One vector is turned by the same rotation once a tick. Each row is the vector after some number of ticks, and that number follows the row.
The counts run from 0 to 604.
[-0.48  0.71 -0.42 -1.55  1.17 -0.21 -0.10  0.26  0.36  1.27 -2.55 -2.70
 -2.62  0.68  1.12 -0.73  0.87 -0.54 -1.08 -3.00  0.85 -2.82 -2.08 -0.09
 -0.67 -3.13 -0.34  1.17 -1.16 -0.09  1.67 -1.40  2.88  0.48 -0.23 -2.19
 -0.01 -0.60 -0.86  2.68 -2.36  2.79  1.96 -2.62 -2.98 -1.89 -0.67  0.84
  2.41  1.77  1.20 -0.27 -0.52 -0.29]
327
[ 0.09  2.22 -0.78 -1.14  1.02  0.13  0.17 -0.35  0.05 -0.74 -1.55 -3.31
 -3.12  0.59 -0.44 -0.70 -0.19 -0.81  0.21 -4.02  0.31 -2.56 -1.41  0.99
 -0.47 -2.91 -0.02 -0.27 -1.50 -0.62  1.23 -2.63  2.99 -0.13 -0.65 -1.35
 -0.33 -2.66 -1.76  2.48 -1.77  3.18 -0.02 -2.17  0.55 -1.83 -0.36  3.41
  1.75 -1.18 -0.99 -2.13  1.45  0.38]
500
[-0.54  0.64 -1.82 -2.52  0.78 -1.22  0.83 -1.00 -0.11  0.15 -3.26 -0.25
 -2.32  0.01  0.75 -1.29  0.59 -1.03 -0.54 -3.89  0.74 -2.22 -1.05  0.10
 -0.56 -2.07 -1.92 -1.54 -2.08 -0.60  0.99 -2.77  1.79 -1.53 -2.16 -2.32
 -0.66 -2.05 -2.98  3.09 -1.31  1.72  0.18 -1.68 -0.01 -1.77 -1.39  1.69
  2.32 -0.35  0.19 -0.76  1.83  1.02]
399
[-2.07  0.65 -0.72 -1.45  0.36 -0.52 -0.25 -2.36 -0.28 -1.81 -1.52  0.64
 -1.84  0.49  0.46  0.16  0.64  0.20  0.09 -4.27 -1.06 -0.15 -1.75  0.83
 -0.08 -3.14 -2.51 -2.13 -1.62  1.42 -0.39 -0.87  1.52  1.40 -1.63 -0.71
  0.06 -3.53 -2.48  2.45 -1.38  1.10 -0.34 -3.04 -0.33 -1.74 -0.66  2.35
  1.93 -2.65  1.14 -2.03  0.04  1.36]
401
[-2.31  0.34 -0.97 -1.80 -0.37 -0.10  2.54 -0.22 -0.28 -2.61 -1.37 -1.06
 -3.15  0.53  0.05 -0.38 -0.22  0.32  0.08 -3.80  0.20 -1.28 -1.10 -0.94
  1.32 -4.82 -1.32  0.22 -1.03  0.27  0.27 -0.81  3.87  0.40 -0.55 -1.23
 -0.28 -2.08 -0.59 -0.70  0.23  0.80  0.49 -3.38  0.31 -1.81 -3.38  2.60
  1.24 -0.61 -0.28 -2.03  0.61 -0.22]
391
[-1.94  0.02 -1.80 -0.84  0.58  0.19  3.06  0.28  0.92 -1.66 -1.22 -2.94
 -2.72  0.34  0.69  0.25 -0.61  1.62  0.33 -2.67  0.72 -1.31 -0.50  0.14
 -0.04 -4.69 -1.27  0.09 -1.71  0.92  0.20 -0.72  3.68  0.92 -0.23 -0.71
 -1.44 -1.21  0.67  0.49 -0.70  2.02  1.50 -2.87 -1.72 -0.89 -2.10  2.85
  1.45 -0.35 -0.34 -2.68 -0.82 -0.15]
201
[-0.43  0.31 -0.17 -1.77 -0.15 -1.42 -1.38 -0.89  0.40 -0.34 -2.12 -2.33
 -2.83  0.34 -0.06 -1.19  1.42 -1.72  0.17 -3.51  0.06 -2.13 -2.33  0.19
 -2.27 -2.90 -1.09 -1.06 -1.48  0.39 -0.16 -1.96  1.48 -0.01 -0.59  0.44
 -0.52 -2.41 -1.79  3.45 -1.52  2.26 -1.30 -3.07 -0.27 -2.12  0.10  1.23
  1.98 -0.94  0.71 -1.16  1.09  1.64]
61
[-0.57  2.78  0.80 -1.92  0.59  0.85  0.51 -0.30  1.09 -0.48 -1.97 -1.10
 -2.81  0.84  0.34 -1.20  0.00 -0.01  0.10 -4.77  0.86 -1.84 -0.43  1.57
  0.67 -2.19 -1.05 -1.05 -1.41  0.47  0.69 -1.44  3.51 -0.25 -1.14 -2.04
  0.37 -1.90 -1.23  2.48 -1.52  2.12  1.01 -2.05  0.07 -1.42 -1.23  3.20
  1.15 -0.52 -0.37 -2.93  1.45  0.05]
143
[-0.81  1.06 -0.87 -0.62  0.62 -0.18  0.53  0.39  0.71 -0.50 -3.76 -4.43
 -2.45  0.14 -0.12 -0.72  0.66 -0.89  0.86 -3.79  1.01 -2.24 -1.82  0.67
 -0.06 -3.22 -0.53  0.41 -1.56 -0.62  1.76 -3.26  2.60  0.85  0.03 -1.70
 -1.58 -1.66 -0.45  0.68 -1.60  2.55  0.48 -1.21 -1.54 -1.36  0.99  3.20
  0.89 -0.98 -0.47 -1.34 -0.31  1.68]
161
[-3.18 -0.40  0.32 -1.49 -0.19  0.65  1.62  0.74  1.52 -0.98 -3.45 -2.15
 -3.07  2.55 -0.20 -0.22  0.87  0.46 -0.71 -3.92 -1.00 -0.60 -1.81 -0.71
  1.56 -3.36 -1.01  0.17 -1.25  1.18  1.39  0.90  3.31  0.68 -0.49 -0.68
  0.59 -0.22  0.22  0.05 -0.82  1.39  1.88 -2.75 -2.16 -1.64 -1.80  2.59
  1.42  0.22  0.51 -1.40 -1.48  0.16]
528
[-1.31 -0.25 -0.95 -1.57  0.77  0.84  0.39  1.17 -0.06 -0.12 -4.31 -3.23
 -2.82  1.21  0.69  0.53  0.67 -0.61 -0.61 -3.04  0.08 -2.25 -2.87 -0.33
  1.20 -3.79  0.35  1.36 -1.18  0.12  1.73 -0.63  2.76  0.46 -0.09 -1.59
 -0.68 -1.00  0.23  0.61 -1.36  1.72  1.30 -1.49 -3.86 -1.26 -0.73  2.08
  1.05  0.62 -0.14 -1.23 -1.55 -0.19]
517
[-0.20  0.09 -1.81 -1.76  0.68  0.21 -0.37  0.36 -1.23  1.04 -3.60 -1.82
 -3.30 -0.53  1.62  0.49  1.21 -0.65 -1.14 -2.78  1.68 -1.81 -1.75  1.42
 -0.63 -3.71 -2.08 -0.61 -0.96  0.35  0.94 -2.07  1.06  1.63 -1.66 -1.74
 -1.59 -1.04 -1.36  1.40 -0.46  1.49  0.05 -1.97 -3.74 -1.72 -0.53  0.43
  1.45  0.32 -0.58 -0.71  0.26 -0.04]
560
[-0.50  1.55 -1.76 -1.37  1.06  1.11  1.44  0.12 -0.68 -0.25 -1.90 -1.99
 -1.87  1.59  0.44 -1.92 -0.49 -0.58 -0.75 -3.97 -0.62 -1.44 -0.93 -0.55
  1.29 -3.14 -0.15  1.12 -2.19 -0.03  1.18 -2.11  4.09 -0.45 -0.64 -2.42
  0.15 -1.45 -1.01  1.47 -0.62  1.59  2.60 -3.35 -0.20 -1.81 -1.50  1.71
  2.84  1.51  0.71 -0.39 -0.39 -0.93]
231
[-0.92  0.25 -0.47 -2.77  1.05  0.32  0.97  0.33 -0.92 -0.62 -3.33 -1.51
 -3.25  0.49  1.61  0.19  1.06 -0.74 -0.33 -4.69  0.64 -1.49 -2.42  1.59
  2.38 -2.70 -1.55 -0.64 -1.82 -0.18 -0.05 -1.26  2.82 -1.10 -0.43 -2.89
 -1.24 -0.91 -0.49  1.18 -0.75  0.45  0.34 -1.62 -1.34 -0.25  0.47  2.96
  1.69  0.18 -0.80 -2.33  0.58  0.14]
565
[-1.22 -0.11  0.66 -1.80  0.56 -0.63 -0.71 -0.80  1.43  0.09 -3.43 -1.87
 -2.57  0.88  0.61 -0.54  2.28 -0.50  0.38 -4.19  0.55 -2.09 -2.31 -0.26
 -1.42 -2.49 -0.94 -1.52 -0.74  0.49 -0.36 -1.64  1.33  0.37 -1.27 -0.13
 -0.46 -2.12 -1.24  1.82 -1.59  2.26 -1.40 -2.17 -2.24 -1.84  1.65  2.37
  1.72 -1.17  0.33 -1.29  0.52  2.59]
251
[-2.09  1.10  0.18 -0.44 -0.73 -0.20  0.69 -0.29  0.91 -0.70 -2.01 -1.71
 -1.69  1.03 -0.88 -1.60  0.79 -0.47  1.03 -4.28 -1.42  0.81 -1.51  0.10
  0.87 -3.85 -1.93 -0.70 -1.33  1.96  2.44 -1.57  2.53  1.66  0.82  0.27
 -0.10 -1.15 -1.18 -0.76 -1.02 -0.54  1.09 -4.84 -1.22 -2.98 -0.91  2.06
  1.36 -1.10  0.88 -0.78 -1.71  0.35]
92
[-0.97  0.32 -0.63 -1.40 -0.36  0.04 -0.39  1.15  0.04  0.16 -4.74 -3.41
 -3.06  0.77 -0.90 -0.68  0.21 -2.25 -0.16 -3.54  0.44 -1.84 -2.22  0.81
  0.78 -2.04 -0.67 -0.70 -1.16 -0.11  1.77 -2.58  2.95 -0.76 -0.44 -1.20
 -0.62 -0.85 -2.44  0.93 -0.35  0.92  0.04 -2.44 -0.73 -1.79 -0.36  1.62
  1.18  0.31 -2.07 -0.52  1.31 -0.10]
173
[-0.74  0.78 -2.26 -1.12  2.23  0.60  1.13 -0.21  0.07 -0.56 -4.44 -3.30
 -1.85  0.62  0.55  0.59  0.59 -0.37 -0.55 -3.92  0.44 -2.00 -1.75  0.72
  0.66 -2.10 -0.45  0.30 -1.81  0.07  0.88 -3.18  1.86  0.24 -1.39 -1.95
 -0.65 -2.10 -0.41  1.63 -1.51  3.31  0.51 -0.76 -3.24 -0.91  0.66  2.92
  1.36 -0.97 -0.14 -1.45 -0.79  1.05]
601
[-1.80 -0.18 -2.47 -0.66 -0.05 -1.04  0.91 -0.52 -0.25 -0.02 -1.30 -1.83
 -1.07  0.51  0.99 -0.79  0.80  1.29  0.07 -3.34 -1.83  0.96 -2.57  0.34
  0.07 -3.50 -2.34 -0.66 -2.56  0.99  0.82 -0.30  1.94  0.89 -0.24  0.43
 -1.29 -1.28 -1.56  1.63 -2.20  0.73  0.21 -3.86 -1.56 -0.69 -0.23  1.81
  3.36 -1.32  2.61 -1.74 -1.81  1.99]
15
[-0.96  1.37 -0.46 -2.42  0.91 -0.30  1.36 -0.38  0.04 -0.67 -2.98 -0.84
 -3.75  0.23  1.35 -1.01  1.04 -0.36  0.37 -5.23  1.72 -1.82 -0.33  1.22
  0.42 -2.53 -1.69 -1.55 -1.46  0.06 -0.05 -2.40  2.85 -1.85 -1.38 -2.50
 -1.41 -1.23 -0.86  0.73 -0.45  0.27 -0.11 -1.96 -0.72 -1.17  0.08  3.06
  1.25 -0.16 -0.75 -2.28  1.34  1.06]
387
[-0.76  1.25 -1.04 -1.77  2.36  0.38  1.48  0.01  1.16 -1.62 -1.92 -2.04
 -1.82  0.64  1.46 -0.98  0.37  1.10 -0.40 -4.28  0.10 -2.21 -0.98 -0.68
  0.32 -2.99  0.61  0.19 -2.10  0.28 -0.09 -1.49  3.24 -1.47 -1.51 -1.06
 -0.94 -2.70 -0.89  1.61 -1.84  2.20  0.28 -1.76 -0.81 -0.47  0.01  3.85
  1.92 -0.49  0.49 -2.05  0.62  0.02]
154
[-1.37 -0.18 -3.15 -0.97  1.02  1.03  2.90  0.84 -1.51 -1.09 -1.54 -2.77
 -2.62  0.44  0.90  0.77 -0.98  0.55 -0.54 -3.04  0.77 -1.29 -1.77  0.76
  1.55 -4.27 -1.12  0.83 -2.43  0.31  0.46 -1.21  2.98  1.15 -0.56 -1.61
 -1.76 -1.49 -0.96  0.06 -0.22  1.53  0.93 -3.00 -2.13 -0.54 -1.87  2.09
  1.33  0.06  0.02 -2.20 -0.72 -0.89]
558
[-0.64 -0.04 -1.73 -2.85  0.19 -0.06  0.27  0.57 -0.71  1.13 -3.55 -2.00
 -3.61  0.59  1.43 -0.73  0.91 -1.70 -0.87 -3.95  1.67 -2.65 -1.07  1.07
  0.22 -2.86 -2.01 -0.08 -1.06 -0.03  1.13 -2.79  2.55 -0.19 -0.33 -2.13
 -0.68 -0.09  0.37  1.66 -0.44  1.39  1.27 -2.76 -2.01 -2.36 -1.16  0.85
  1.61  1.29 -0.66 -0.89  0.08  1.01]
476
[-2.58 -0.01 -0.93 -2.77 -0.49 -0.50  1.91 -0.43  0.21 -1.78 -1.19 -1.40
 -3.14  0.89 -0.18 -1.87  0.34 -0.98 -0.05 -3.94 -1.46 -1.04 -1.63 -1.55
  0.58 -4.05 -1.32 -0.47 -1.38  0.05  0.16 -0.91  4.28 -0.23  0.71 -0.64
  0.34 -1.42 -0.90  0.50  0.63 -0.11  1.52 -3.91  1.34 -1.83 -3.15  2.38
  2.15  0.36  0.48 -1.42  0.31  0.62]
486
[-0.04  1.65 -0.19 -0.43  0.20  0.95 -0.81  1.30 -0.39 -0.15 -4.11 -3.35
 -3.31  0.23 -0.73 -0.55  0.70 -1.26  0.48 -3.57  0.74 -2.31 -1.32  0.76
  0.49 -3.26 -0.58 -0.61 -1.12  0.27  1.97 -2.65  2.04  0.71 -1.35 -1.18
 -0.84 -2.24 -1.96 -0.77 -0.53  0.89  0.23 -2.07 -2.05 -1.84 -0.27  2.08
  0.56 -0.32 -1.28 -0.75  1.26 -0.87]
78
[-1.02 -0.34 -2.42 -0.90  1.06  0.59  1.68  0.51 -1.91 -0.93 -1.69 -1.05
 -2.62  0.37  1.94 -0.68 -0.16  0.78 -0.88 -3.61 -0.74 -1.22 -1.95 -0.64
  0.53 -3.95 -0.58  0.07 -2.41  1.26 -1.03 -0.45  2.56 -1.17 -1.53 -0.58
 -0.89 -1.61 -1.61 -0.35  0.55 -0.30  0.04 -5.43 -1.68 -0.55 -1.18  1.26
  3.21  1.38  0.98 -1.24  0.11 -1.46]
468
[-2.83 -0.14 -1.06 -1.50 -0.21 -0.37  1.22  0.26  0.64 -0.73 -2.46 -2.26
 -2.54  1.84  0.67  0.02 -0.16  1.17 -0.43 -3.43 -1.87  0.94 -3.37 -0.32
  1.80 -3.67 -1.34 -0.04 -2.17  0.79  0.41  1.64  3.46 -0.25  0.05 -0.49
 -0.64 -1.01 -2.32  1.70 -1.65  0.99 -0.04 -2.74 -0.97  0.10 -0.92  2.93
  2.72 -0.83  1.11 -1.99 -0.82 -0.41]
361
[-2.01 -1.06 -1.62 -1.91 -0.43 -0.27  1.71  0.99 -1.34 -2.01 -2.60 -2.34
 -3.66  0.10  0.43  0.39 -0.70  0.06 -0.29 -3.03  0.39 -2.47 -2.08 -0.95
  0.10 -5.12 -1.10  0.44 -2.16 -0.30  0.51 -0.46  3.72  0.03 -0.85 -1.23
 -0.92 -1.90 -1.24  0.72  0.39  0.95  0.28 -2.44  0.08 -0.41 -3.18  2.46
  1.94 -0.10 -0.27 -1.58  1.09 -1.02]
213
[-1.77 -0.51 -2.27 -0.93 -0.02 -0.10 -0.85 -1.40 -2.05 -0.42 -1.50 -0.62
 -2.23  0.46 -0.43  0.11 -0.30 -2.20 -0.44 -2.86 -0.85 -1.25 -2.21 -0.06
 -1.02 -4.02 -2.20  0.08 -1.70  1.56  1.47 -2.28  1.41  2.21 -1.06 -0.58
  0.05 -2.76 -2.58  1.60 -0.24  0.94  0.63 -4.33 -0.81 -2.62 -2.39 -0.30
  1.72 -0.76  0.46 -0.24 -1.01  0.03]
312
[-0.46  1.12 -0.13 -2.18  0.71 -1.05 -0.79 -1.38  1.51  0.10 -1.92 -1.04
 -2.55 -0.24  1.09 -0.72  1.46  0.17  0.11 -3.82 -0.01 -1.33 -1.96  0.67
 -1.72 -3.04 -2.53 -1.27 -1.38 -0.45  0.76 -1.36  1.66  0.85 -0.99 -2.12
 -0.69 -2.10 -2.10  2.90 -3.21  2.18  0.46 -1.80 -1.61 -1.90  0.52  2.01
  1.76 -1.23  1.00 -0.72  0.06  2.36]
495
[-0.89 -0.29 -1.90 -0.23 -0.94 -0.34 -0.01  0.27 -1.22  0.56 -0.96 -2.86
 -2.71  0.12 -0.34 -0.61  0.41 -0.64  0.38 -2.11 -0.86 -0.21 -3.26 -0.01
 -1.36 -4.74 -1.19 -0.18 -1.75  0.96  0.48 -1.01  2.16  2.15  0.67  0.93
 -0.98 -1.52 -1.58  0.36 -0.26  0.09 -0.45 -4.92 -1.83 -2.01 -2.05  0.66
  2.60 -0.23  0.62 -0.27 -0.97 -0.16]
461
[-0.44  0.89  0.07 -0.88  0.93 -0.07 -0.67 -0.31 -0.41  0.25 -3.95 -0.83
 -1.97  1.01  0.40 -1.76  1.92 -0.89  0.81 -5.77 -0.65 -0.23 -1.48  1.22
  1.55 -1.65 -1.18 -1.46 -1.37  1.14  0.90 -2.83  1.02 -1.27 -1.00 -0.90
 -0.91 -2.10 -2.85  0.05 -1.53 -1.06 -0.49 -3.47 -2.10 -1.99  1.46  1.98
  1.62 -0.81  0.12 -0.83  0.28  0.61]
85
[-0.41  1.37  0.10 -1.48  0.86  0.30 -0.91 -1.11 -0.31 -0.48 -0.72 -0.21
 -1.70  0.11  1.22 -2.22  1.06  0.27 -0.04 -4.03 -1.47 -1.10 -1.92 -1.71
 -1.13 -3.41 -1.16  0.19 -1.83  0.92 -0.31 -1.29  2.43  0.52 -0.79 -0.48
  0.00 -3.05 -2.33  0.56 -1.82 -0.25  0.96 -5.68 -1.02 -2.00 -1.25  1.02
  2.84 -0.03  2.02 -0.35 -0.24 -0.08]
235
[-0.73 -0.26  0.13 -2.09  0.87 -1.32  0.08  0.62  1.82 -0.03 -3.92 -2.55
 -3.29 -0.09  1.33 -1.06  1.48 -0.14 -0.22 -4.19  1.38 -3.40 -1.49 -1.40
 -1.50 -2.73 -0.27 -0.61 -1.09 -0.75  0.21 -1.65  2.68 -1.78 -1.29 -0.78
 -1.11 -1.72 -1.36  0.92 -1.44  1.85 -0.55 -2.33 -1.49 -0.95 -0.26  2.45
  1.87  0.37 -0.21 -0.48  1.34  1.31]
250
[-2.31  0.58 -1.07 -0.75  1.10  0.18  2.75 -0.51  0.65 -0.95 -1.86 -0.38
 -1.17  1.26  1.17 -1.12  0.62  2.56  0.06 -3.63 -0.94  0.91 -0.22  0.23
  1.50 -2.97 -1.53 -0.88 -2.24  2.10 -0.48  0.16  2.86 -0.21 -1.26  0.20
 -0.50 -1.77 -1.40  1.10 -1.85  0.90  0.84 -4.47 -1.03 -0.80 -1.36  2.63
  2.73 -0.89  1.29 -2.44 -0.71  0.18]
99
